"334 718 262 641 445 744 520 610 474 417 321 504 715 626 346 653"
"681 193 620 488 580 449 648 479 721 541 226 720 733 573 591 617"
"443 615 679 726 406 358 443 728 378 622 352 679 197 747 555 234"
"384 380 434 138 461 455 342 336 364 360 659 371 410 630 591 393"
"712 827 311 708 470 669 586 521 485 501 537 487 618 227 530 586"
"477 156 578 342 619 546 140 609 443 679 538 153 449 501 610 404"
"638 315 538 182 486 455 659 439 637 284 189 855 568 533 622 523"
"588 714 300 677 421 609 437 686 559 615 294 313 853 374 603 484"
"598 317 568 415 569 455 289 279 500 474 818 261 323 467 516 570"
"466 182 495 508 509 380 774 680 651 238 327 842 538 435 423 490"
"640 873 317 522 477 698 538 365 570 548 489 416 711 371 482 722"
"684 309 549 536 581 477 860 331 742 479 469 853 442 416 618 787"
"526 816 353 684 460 548 602 535 495 511 580 427 695 152 442 628"
"582 395 629 275 545 524 402 361 529 472 722 333 298 474 437 701"
"388 795 596 312 383 271 493 394 368 739 321 744 372 692 589 221"
"591 811 782 565 550 315 580 431 533 774 483 627 231 495 446 535"
"727 325 571 439 557 428 762 360 751 429 526 778 512 451 580 725"
"350 384 539 123 480 474 366 309 391 347 621 418 407 588 502 286"
"433 306 593 430 598 466 464 538 428 536 810 262 343 314 528 707"
"599 938 322 721 407 677 572 481 546 462 481 418 597 374 670 677"
"570 685 363 669 503 635 553 517 647 667 412 326 992 565 473 516"
"655 832 333 626 431 546 583 332 497 585 654 399 698 395 490 629"
"575 837 463 586 508 709 627 301 572 558 478 384 680 390 442 609"
"438 686 608 400 395 273 514 429 289 659 409 677 373 667 673 250"
"414 252 504 366 574 533 315 729 394 421 463 403 358 569 303 556"
"430 293 458 144 468 426 294 347 394 508 575 389 507 573 542 425"
"568 582 762 551 477 277 419 543 500 999 331 535 532 716 571 373"
"303 686 246 762 518 641 580 634 479 427 380 507 747 458 237 464"
"410 171 569 431 558 523 316 365 511 703 547 218 500 665 451 384"
"634 288 516 260 427 352 699 327 636 307 300 811 570 570 614 456"
"459 518 715 603 611 301 545 479 508 999 406 598 490 671 567 176"
"427 304 488 247 388 219 619 514 558 314 408 937 612 379 660 484"
"356 278 486 210 472 399 251 525 326 394 606 375 521 324 564 438"
"647 853 354 657 406 612 518 485 511 435 533 468 715 259 547 602"
"638 370 646 468 572 408 725 602 718 528 415 784 453 290 622 832"
"696 855 390 751 451 655 614 478 485 493 513 397 689 392 673 678"
"550 403 649 411 524 529 380 274 449 406 789 283 291 501 498 657"
"762 327 636 542 491 508 704 509 725 412 448 773 398 221 654 671"
"476 274 444 451 510 646 324 497 413 286 608 355 398 745 205 449"
"394 346 505 150 466 560 316 337 483 465 578 462 401 445 493 345"
"514 710 307 777 461 770 481 719 463 325 390 492 582 535 477 465"
"293 829 210 522 392 469 557 616 395 374 392 464 781 375 574 481"
"499 369 627 340 607 611 424 262 508 518 670 282 258 455 447 557"
"534 276 596 572 545 520 779 506 661 344 284 835 550 627 510 689"
"426 811 213 435 372 481 489 265 512 452 470 460 816 505 427 382"
"614 363 628 292 526 565 353 351 486 519 733 204 300 509 434 624"
"454 732 260 719 505 682 553 534 469 390 452 506 746 617 226 500"
"619 187 460 549 488 511 741 575 607 318 287 914 538 654 368 570"
"394 581 568 739 484 155 563 764 357 660 436 679 346 665 310 286"

"801 313 636 452 521 447 585 525 777 392 375 787 452 318 687 708" >> 0 0 0 0
"541 358 521 454 543 579 259 463 516 432 747 245 184 330 579 556" >> 1 0 0 1
"512 305 563 482 510 539 315 465 336 393 677 282 170 384 655 666" >> 1 0 0 2
"268 282 510 131 405 446 396 575 324 268 675 425 455 491 565 396" >> 1 1 1 2
"403 320 437 144 481 542 279 329 455 445 627 380 418 519 471 310" >> 1 1 2 1
"425 619 334 662 559 533 610 649 602 618 432 368 942 450 628 479" >> 2 2 1 2
"593 247 541 553 552 499 723 531 646 370 338 787 586 571 259 582" >> 0 3 2 3
"525 327 578 503 605 367 823 495 726 533 403 793 451 223 603 672" >> 0 0 1 1
"642 637 623 729 381 263 494 497 517 757 640 695 277 573 683 277" >> 3 0 0 3
"472 850 338 513 520 591 639 535 493 534 559 377 667 172 507 673" >> 2 0 1 1
"494 764 316 816 449 741 449 723 405 363 347 503 628 519 521 504" >> 2 3 0 2
"454 368 592 371 627 592 364 320 488 439 715 227 325 581 538 672" >> 1 0 2 2
"662 71 591 541 569 444 635 602 833 600 262 699 627 481 779 465" >> 0 2 0 1
"328 656 646 724 479 192 607 800 295 716 409 639 274 676 433 335" >> 3 3 1 2
"295 807 226 496 527 521 531 531 465 477 352 529 836 250 502 453" >> 2 1 1 1
"532 157 530 471 524 589 218 485 587 586 584 174 479 421 640 328" >> 1 2 0 1
"543 934 356 639 505 661 655 414 499 459 509 485 716 443 550 651" >> 2 0 2 2
"595 416 566 386 528 450 733 326 723 500 420 866 468 327 594 611" >> 0 0 2 1
"433 195 442 522 565 528 276 483 429 347 612 342 334 696 187 421" >> 1 3 2 3
"516 364 542 458 515 580 408 471 436 412 767 292 237 411 573 590" >> 1 0 0 2
"475 817 319 636 585 805 533 517 461 383 327 447 729 661 339 547" >> 2 3 2 1
"322 658 606 655 495 197 487 841 387 683 449 624 389 633 301 319" >> 3 3 1 3
"379 691 622 454 322 221 525 361 350 637 395 717 348 759 652 172" >> 3 1 2 2
"488 236 518 545 511 416 713 786 599 273 264 896 547 433 385 668" >> 0 3 1 0
"377 367 532 400 559 512 404 535 481 465 894 234 320 326 574 624" >> 1 0 1 2
"377 237 503 469 541 690 459 503 387 356 637 339 360 778 334 433" >> 1 3 2 2
"400 611 341 644 552 540 575 614 539 683 321 312 941 313 577 413" >> 2 2 1 1
"449 179 655 382 727 523 289 443 622 598 702 175 600 600 502 452" >> 1 2 2 1
"400 647 672 653 521 387 609 664 276 640 350 705 314 788 413 315" >> 3 3 2 2
"323 342 416 204 474 406 326 551 371 407 634 279 521 515 647 349" >> 1 1 1 2
"662 840 330 676 371 605 505 501 504 438 567 401 674 275 550 601" >> 2 0 0 3
"425 416 495 146 444 451 283 477 417 418 562 313 423 590 517 400" >> 1 1 2 0
"492 570 655 825 374 317 362 653 447 624 418 671 301 672 402 137" >> 3 3 0 3
"349 232 517 400 659 543 310 677 330 389 582 346 338 550 241 500" >> 1 3 1 0
"415 779 360 659 511 709 633 525 363 450 309 477 805 597 356 571" >> 2 3 2 2
"253 341 487 194 406 471 358 504 347 384 715 380 383 471 583 382" >> 1 1 1 2
"468 212 531 474 586 643 382 456 444 436 492 317 236 658 266 437" >> 1 3 2 1
"581 343 577 255 558 524 309 409 413 537 724 232 317 475 483 651" >> 1 0 2 0
"549 875 356 652 517 701 681 318 526 525 514 383 741 475 469 664" >> 2 0 2 2
"656 752 779 622 401 297 560 408 479 783 533 631 302 560 463 372" >> 3 0 2 3
"612 790 662 574 416 224 534 350 524 752 596 718 302 532 460 395" >> 3 0 2 3
"421 263 590 446 515 577 347 547 478 424 727 300 320 730 223 406" >> 1 3 2 3
"294 166 511 376 527 638 393 447 434 307 610 314 337 769 292 518" >> 1 3 2 2
"712 871 309 748 483 681 462 453 552 477 402 360 672 213 600 524" >> 2 0 0 1
"690 763 713 772 395 224 437 563 504 714 594 625 211 450 659 374" >> 3 0 0 3
"473 739 287 816 451 759 502 664 444 278 346 553 665 484 446 532" >> 2 3 0 2
"488 221 590 551 532 592 769 517 657 304 274 888 517 638 445 658" >> 0 3 2 2
"343 484 637 567 570 231 441 711 497 966 378 593 506 537 638 243" >> 3 2 1 1
